Read these off the table that follows.
1) Read off the bottom entry of the column that holds the smallest entry.
2) Read off the entry directly above -37.
3) Read off the 1st entry on the main diagonal.
4) Read off the top-right entry.
5) Read off the entry in the bottom-left corner.
6) Read off the entry directly above 312.
7) Read off the 2nd largest entry.
8) Read off the entry directly below the smallest entry.
148,-541,-143,344
-107,388,361,-249
312,578,-484,415
-161,330,-293,15
-22,381,-81,-185
-126,160,-131,99
-31,-105,217,-37
344,-341,-165,433
-232,682,-454,-220
-215,-79,869,-445
387,-378,-392,585
1) -378
2) 99
3) 148
4) 344
5) 387
6) -107
7) 682
8) 388

x = [2 4 3 7 6 4 2]
Read off the first entry.
2
Read off the 3rd entry from the right.
6
The first entry from the right -> 2

[[39 36 30 41 45 19 36 36 35 41 35]
 [35 37 33 40 41 49 37 38 38 36 35]
 [41 38  9 35 40 61 36 35 39 54 36]
 [29 37 31 35 35 36 36 39 40 51 36]
 [32 37 34 41 34 34 37 36 33 25 36]
 [26 36 60 37 20 48 39 37 34 16 36]
 [37 37 29 40 37 63 37 35 34 17 36]
 [37 37 27 37 25 81 38 35 36 22 39]
 [31 38 27 32 32 61 37 37 39 44 34]
 [21 37 65 34 20 43 38 40 40 33 34]
 [23 36 64 31 30 13 38 40 40 49 32]
 [37 37 35 39 30 80 35 37 35 26 39]
 [36 37 29 35 31 83 35 39 37 40 37]
 [34 37 27 36 39 23 37 35 35 48 35]
 [34 37 27 43 34 31 36 35 39 37 39]
 [36 36 33 42 39 21 36 37 35 34 36]]
Report the top-right entry.
35
Report the bottom entry of the column that holds the smallest entry.
33
The 4th entry, reading row by row: 41
The first entry in reading order -> 39
The entry just left of the smallest entry: 38
Report the entry in the bottom-left corner.
36
The entry in the bottom-right corner -> 36
Report the top entry of the column that holds the smallest entry.
30
Report the minimum.
9
The smallest entry in the first row is 19
The smallest entry in the last row: 21
The first entry of the smallest entry's row is 41
The entry directly above the smallest entry: 33
Report the entry just right of the smallest entry.
35
The smallest entry in the first column -> 21
The second entry, reading row by row -> 36
The last entry in the row that holds the largest entry -> 37
Report the 2nd largest entry.
81
Report the fifth entry, reading row by row.
45
The second smallest entry is 13
Report the entry just right of 16.
36
Report the third largest entry.
80
The entry directly below 80: 83
The entry directly below the largest entry -> 23
Report the 4th entry from the end, reading row by row.
37
The fifth-last entry, reading row by row: 36
Report the largest entry in the last row.
42
The 2nd-last entry, reading row by row: 34

[[ 44  33  39 -15  46]
 [ 18  22  -8  28  -7]
 [ 66  66  -7  22   6]
 [  2   1  16  10  13]
 [-22 -18   5  22  -4]
 [ 10  13   1  22   0]
 [-21 -27  41  -9  32]
 [-56 -43 -19  47 -36]
 [ 12   3  44 -15  42]
 [  3  -2  31  -3  27]
 [ 53  36  60 -34  68]
 [-54 -45  -5  35 -22]]
The 2nd entry on the diagonal from the top-right corner: 28
The entry in the top-left corner is 44
The last entry of the smallest entry's row: -36
The largest entry in the first row is 46
Which number is the largest entry in the last row?
A: 35
The entry just left of 36 is 53
The last entry of the largest entry's row: 68
The third entry on the diagonal from the top-right corner -> -7
The entry directly above 53 -> 3
The entry just right of 35 is -22
The minimum -> -56
The entry just right of -27 -> 41
The entry just right of -45 is -5
Which number is the bottom-left entry?
A: -54
Which number is the entry directly below 36?
A: -45
The entry directly above the largest entry is 27
The third entry in reading order: 39
The entry directly above -36 is 32
The entry directly below the smallest entry -> 12
The 2nd entry on the main diagonal is 22
The entry directly above -45 -> 36

Read these off the grid that follows. Indices start at 1.
1) Which number is the entry in the top-right corner?
2) Which number is the entry in row 1 and column 3?
3) Which number is the entry at row 2, column 1?
4) Which number is the minimum?
5) Which number is the entry in the bottom-right corner?
6) Which number is the entry in row 1 and column 2?
7) Which number is the entry at row 3, column 1?
8) Which number is the largest entry?
[[ 57 -16 -53 -41  36  52  60]
 [-35  -5  29  70 -22 -47 -35]
 [-36  53  48 -58 -48  -4 -40]
 [-21  45  41 -73 -41  -2 -25]]
1) 60
2) -53
3) -35
4) -73
5) -25
6) -16
7) -36
8) 70

W =
[[ 62  10  15  13   1  14]
 [ 22   3  13 -19   8  28]
 [-36   4   0 -38  -4   5]
 [ 13 -10   2  -3   5  -6]
 [ -9 -16   3  33   0   0]
 [ 61   1   0  47   5  -4]]
Rows and columns are numbered from 1.
The top entry of the column that holds the smallest entry?
A: 13
The entry directly below 10: 3
The bottom-right entry?
A: -4
The entry directly above -6?
A: 5
The entry at row 1, column 2: 10
The entry directly below the smallest entry?
A: -3
The entry at row 3, column 1: -36
The entry at row 1, column 1 is 62
The minimum?
A: -38
The bottom-left entry -> 61
The entry in row 3 and column 2 is 4
The entry just left of 47?
A: 0
The entry at row 2, column 3?
A: 13
The entry at row 2, column 1?
A: 22
The entry in the top-right corner?
A: 14
The entry in row 1 and column 3 -> 15
